 140  -25  131   58  -34  176
-548  326 -263 -316  119 -356
-446   90 -444 -171  120 -613
 334 -152  101  232  -37   87
  23  133  359 -139  -79  564
  55 -272 -270  141   14 -374
-259  129 -194 -118   72 -281
-432  435  134 -392   32  240
  39 -151  -84   52  -14  -93
 401 -408 -146  374  -24 -259
|
 401 -408 -146  374  -24 -259
 140  -25  131   58  -34  176
-548  326 -263 -316  119 -356
-446   90 -444 -171  120 -613
 334 -152  101  232  -37   87
  23  133  359 -139  -79  564
  55 -272 -270  141   14 -374
-259  129 -194 -118   72 -281
-432  435  134 -392   32  240
  39 -151  -84   52  -14  -93

  23  -75  -22  -61  -36  -43   68  110  -30   83 -110   31   43   44
-132   71   33  464  162 -247  160  -70   54  338 -196  188 -346  -44
   5   60  125   17 -364   12   14  374  192  342 -513  128   75  135
 -13  116    8  201  -32  -47 -111  156   48 -115 -112   50 -282   51
 -65  383  337  -28 -166  112 -173 -473  -39    3 -107  130  168 -276
  17   99   37   32  -99   30 -120   90   22 -128 -107   17  -93   25
|
  17   99   37   32  -99   30 -120   90   22 -128 -107   17  -93   25
  23  -75  -22  -61  -36  -43   68  110  -30   83 -110   31   43   44
-132   71   33  464  162 -247  160  -70   54  338 -196  188 -346  -44
   5   60  125   17 -364   12   14  374  192  342 -513  128   75  135
 -13  116    8  201  -32  -47 -111  156   48 -115 -112   50 -282   51
 -65  383  337  -28 -166  112 -173 -473  -39    3 -107  130  168 -276

  89  211 -157 -277  107  268  128   19 -353 -262 -352  403 -470 -376
 -84  168 -225 -332   69  122  -78 -161  -64  262   17  241  130 -497
 -13 -463  -61  281 -227 -259 -201   82   73 -101 -191 -226 -150  472
 519   53 -117  185 -109  -95  365  -99  -19  275   45  454  257  360
-147  132 -252 -363   69  143 -149 -139  -55  244  -27  219   70 -549
|
-147  132 -252 -363   69  143 -149 -139  -55  244  -27  219   70 -549
  89  211 -157 -277  107  268  128   19 -353 -262 -352  403 -470 -376
 -84  168 -225 -332   69  122  -78 -161  -64  262   17  241  130 -497
 -13 -463  -61  281 -227 -259 -201   82   73 -101 -191 -226 -150  472
 519   53 -117  185 -109  -95  365  -99  -19  275   45  454  257  360

 406 -373  398    0  400 -364  514 -355  509  413
-399  236 -363    0 -375  225 -378  217 -376 -406
  20  -19   19    0   20  -20 -419  -20 -416   17
 395 -281  362    0  372 -271 -378 -264 -375  397
-473  338 -447    0 -455  328  447  319  442 -475
-362  291 -333    0 -341  280 -471  270 -467 -369
|
-362  291 -333    0 -341  280 -471  270 -467 -369
 406 -373  398    0  400 -364  514 -355  509  413
-399  236 -363    0 -375  225 -378  217 -376 -406
  20  -19   19    0   20  -20 -419  -20 -416   17
 395 -281  362    0  372 -271 -378 -264 -375  397
-473  338 -447    0 -455  328  447  319  442 -475

   7  423    5  -57
  41 -329   71  -11
 -19 -453  121  -74
 -48 -332   54  -14
  24  414  141  -18
   0 -378  -31   43
 -53 -291  103  -36
 -53  189  -27   26
   3  633  159   15
|
   3  633  159   15
   7  423    5  -57
  41 -329   71  -11
 -19 -453  121  -74
 -48 -332   54  -14
  24  414  141  -18
   0 -378  -31   43
 -53 -291  103  -36
 -53  189  -27   26

 -85  354  284 -508
 -87  388  251 -494
 -88  416  242 -505
-123  451   88 -485
-106  407  139 -444
-106  459  212 -422
-115  442  159 -384
 -53  342  323 -401
 -92  395  202 -503
 -61  377  340 -471
|
 -61  377  340 -471
 -85  354  284 -508
 -87  388  251 -494
 -88  416  242 -505
-123  451   88 -485
-106  407  139 -444
-106  459  212 -422
-115  442  159 -384
 -53  342  323 -401
 -92  395  202 -503

 333 -289  -39 -405  320
 355  177    3 -393 -250
-101  521    2   79 -473
|
-101  521    2   79 -473
 333 -289  -39 -405  320
 355  177    3 -393 -250
---
-209 -138  484 -142
 389 -189 -259   46
 238 -211  199 -322
|
-209 -138
 389 -189
 238 -211

 39 204 530  70  30
180 504 104  24  40
-33  64  67 519  89
|
 39 204
180 504
-33  64

-233 -469
 126 -330
 197  469
   1 -381
 235  495
|
-233 -469
 126 -330
 197  469

 199 -172 -245 -360
  84   10  165  150
 -50 -525 -108  437
  45  213  102 -212
-241  282   25 -294
|
 199 -172
  84   10
 -50 -525

 78 247   4 158   3
  2 498  83  82 -12
 82  77 253  76  -8
 87 172  83 170  84
|
 78 247
  2 498
 82  77

 337 -264
 477 -116
 152  276
  81  500
|
 337 -264
 477 -116
 152  276
